128 stands for zero in the data rows.
Some points, one per row:
164,156,202,157,184,194,153,117,113,137,150,131,092,100,100,177,062,077,106,102,113,111,103,099,112,096,052,103,087,088,139,147,171,180,188,200,172,219,146
083,063,126,076,106,151,122,084,108,170,199,191,133,115,118,219,053,074,098,101,107,106,106,110,149,155,095,170,155,147,177,155,143,102,078,087,049,120,057
094,078,141,090,132,168,130,091,114,154,168,153,110,092,097,195,054,079,091,098,111,110,105,091,105,105,031,094,092,108,168,184,204,197,184,181,122,170,102
129,108,158,096,125,142,105,052,058,108,128,118,081,077,090,176,042,071,086,100,110,097,091,082,121,093,033,084,072,065,104,113,107,100,110,128,122,199,149
117,088,105,087,111,103,091,061,111,092,142,150,150,153,167,224,145,192,225,196,208,175,138,116,160,115,060,123,077,082,120,099,111,139,118,104,077,107,103
106,080,118,083,115,123,103,075,080,110,130,128,101,108,104,175,098,117,132,159,164,188,189,187,218,208,170,203,186,175,191,178,172,137,125,123,091,132,093
101,073,131,078,098,110,098,063,078,130,148,161,117,124,136,223,099,153,147,175,204,191,180,187,187,213,149,167,158,139,167,129,141,116,095,103,071,135,086
115,093,142,118,164,214,166,112,125,138,144,117,087,067,107,202,043,106,140,140,147,154,107,109,105,107,025,094,059,054,098,105,119,100,087,096,057,135,090
134,115,174,122,158,173,122,075,086,124,131,128,085,084,088,183,047,076,091,103,108,107,099,091,125,113,064,144,166,187,226,201,174,136,103,095,066,123,071
096,068,132,065,109,152,106,072,085,159,174,177,147,143,131,231,088,104,120,117,112,117,108,096,132,125,073,155,163,165,217,208,194,167,149,125,079,146,077
080,093,131,100,140,172,156,100,109,166,175,180,101,088,090,199,034,075,072,087,099,124,088,078,130,113,050,118,137,135,193,186,170,118,123,106,074,127,069
087,064,150,084,143,163,127,109,112,177,174,178,081,093,120,191,053,068,098,101,116,101,117,072,125,118,050,140,118,161,198,194,185,139,123,096,070,131,069
Here are 10 more points, each followed by its number:
107,086,161,149,151,179,136,072,091,113,131,123,078,055,092,178,047,067,062,086,096,117,084,072,124,123,079,137,110,076,134,107,097,098,091,073,057,115,059 0
082,058,131,078,112,124,109,120,118,152,216,198,128,139,139,238,058,077,076,126,133,113,109,111,152,102,108,176,153,175,179,145,126,108,086,100,046,135,086 1
099,084,149,100,164,186,138,090,113,133,142,135,085,083,096,195,041,062,082,101,110,118,144,147,209,216,145,198,156,101,124,116,120,095,101,086,060,111,079 2
108,089,121,089,114,123,102,077,086,120,133,130,106,113,119,194,118,146,172,191,203,211,212,208,218,201,153,175,157,141,156,145,140,122,111,110,088,125,095 3
090,077,118,071,105,125,093,053,076,122,147,154,112,125,140,233,109,130,153,152,157,145,137,135,160,151,112,181,180,174,223,210,200,172,150,127,098,139,092 4
108,102,124,079,109,117,094,089,085,102,131,129,101,108,120,194,102,135,163,193,201,208,208,201,199,198,161,195,173,145,182,160,148,128,124,109,097,115,113 5
086,066,131,068,137,149,083,055,075,129,141,146,133,109,137,227,107,149,130,107,151,112,142,095,132,119,099,180,145,165,212,220,208,167,175,153,136,150,086 6
138,100,173,101,131,143,112,070,083,100,129,125,090,084,090,187,054,078,093,097,097,108,106,103,104,107,048,101,090,085,141,167,212,208,204,166,107,141,080 7
092,051,120,075,123,140,109,075,119,180,216,194,139,118,139,191,053,053,091,083,122,123,126,121,154,173,108,155,132,100,129,117,113,100,088,070,049,124,066 8
099,075,127,080,115,139,110,086,104,151,176,174,131,127,131,213,069,089,101,108,120,106,102,097,120,097,046,111,108,125,184,200,212,198,198,179,134,175,119 9
Which two of these numbered points are nearest to each point below, looking only along the 3 directions in which the first points spread most? Their numbers follow each, nearest first.
119,103,156,095,118,134,110,107,159,220,231,197,120,097,098,179,056,082,097,110,116,107,105,097,120,098,040,093,084,075,108,113,113,098,091,097,068,120,082 > 0 8
112,093,126,091,115,126,103,082,096,119,130,122,104,103,110,171,107,130,148,166,185,195,208,214,234,216,173,194,175,163,169,151,146,126,120,114,089,127,099 > 5 3
103,082,123,088,122,130,111,086,114,162,193,202,175,180,194,255,145,159,158,163,157,138,129,124,140,123,085,133,134,134,184,189,189,174,173,159,126,165,113 > 6 4
112,078,121,098,136,188,164,110,119,193,196,173,112,109,092,193,055,086,079,097,125,089,110,126,168,153,121,219,186,183,187,160,149,103,113,099,072,134,072 > 1 2
109,103,149,111,152,180,162,143,154,193,218,216,158,157,147,214,096,100,118,112,114,109,106,105,124,115,071,115,118,128,180,187,202,185,186,185,147,172,126 > 9 7
Here are 10 other points, each followed by its number:
141,116,168,107,130,142,100,066,078,115,130,128,087,087,084,180,059,080,098,111,119,107,102,097,117,099,045,101,105,131,205,227,215,172,137,105,072,125,084 0
100,084,123,083,106,127,095,063,077,125,148,157,137,143,162,245,152,173,192,200,200,181,161,137,139,115,059,097,083,084,113,112,119,108,096,096,077,129,085 1
114,087,139,103,108,106,093,108,097,120,121,133,079,105,133,190,145,177,181,191,200,220,219,230,184,179,137,148,104,151,121,126,109,116,087,091,090,136,100 2
099,080,125,089,114,129,104,071,094,139,169,182,156,158,184,255,157,169,182,181,179,164,156,137,160,145,104,154,161,148,188,187,182,159,153,143,103,142,104 3
092,079,142,080,151,180,129,087,121,159,172,155,098,081,080,192,056,070,095,099,103,108,112,076,109,108,044,099,123,145,190,190,167,138,111,093,059,115,059 4
101,076,111,087,113,142,085,098,123,180,205,234,132,102,133,221,101,127,135,138,121,150,118,095,117,112,044,114,085,075,100,090,117,071,064,103,068,123,093 5
092,104,110,113,117,116,099,079,080,129,123,145,104,110,141,202,137,174,148,201,214,221,202,208,217,166,096,135,105,108,128,114,122,091,076,135,106,124,098 6
139,124,170,166,181,204,181,147,160,180,190,168,124,112,100,187,069,084,111,103,118,119,112,087,104,093,069,089,110,109,158,173,174,190,190,188,163,205,139 7
099,077,151,100,150,181,146,096,108,145,159,142,090,080,087,194,041,063,087,098,109,100,093,090,112,097,036,104,115,124,190,180,176,142,120,100,062,126,062 8
108,090,129,092,115,124,105,078,091,116,127,128,106,103,111,176,107,133,155,172,195,203,218,214,225,213,166,186,165,148,158,146,135,124,107,111,091,130,095 9
Which two of these numbered points are nearest to each point below, looking only along the 3 directions in which the first points spread most? Their numbers follow each, nearest first.
098,070,124,076,120,144,108,077,104,150,184,177,131,128,132,213,068,092,104,114,121,108,101,091,121,111,053,118,121,134,196,210,218,190,181,160,108,158,095 > 0 8
097,075,122,080,115,134,098,079,097,141,184,227,199,191,166,224,103,104,089,107,113,111,097,111,097,092,062,096,071,065,114,111,108,111,107,099,090,126,089 > 5 4
089,066,105,087,122,204,144,089,133,184,185,184,090,122,092,172,038,082,055,120,103,089,088,138,154,161,088,117,133,111,160,115,112,101,092,096,058,129,050 > 4 8
163,141,181,172,173,197,182,142,131,158,152,167,099,096,065,144,099,073,096,101,120,092,103,121,149,093,087,114,081,126,118,149,178,207,178,216,162,211,173 > 7 0
092,080,143,092,132,170,132,100,110,165,170,160,102,096,092,197,040,065,093,096,110,101,104,084,118,101,040,116,122,129,196,197,191,163,128,112,063,128,074 > 4 8
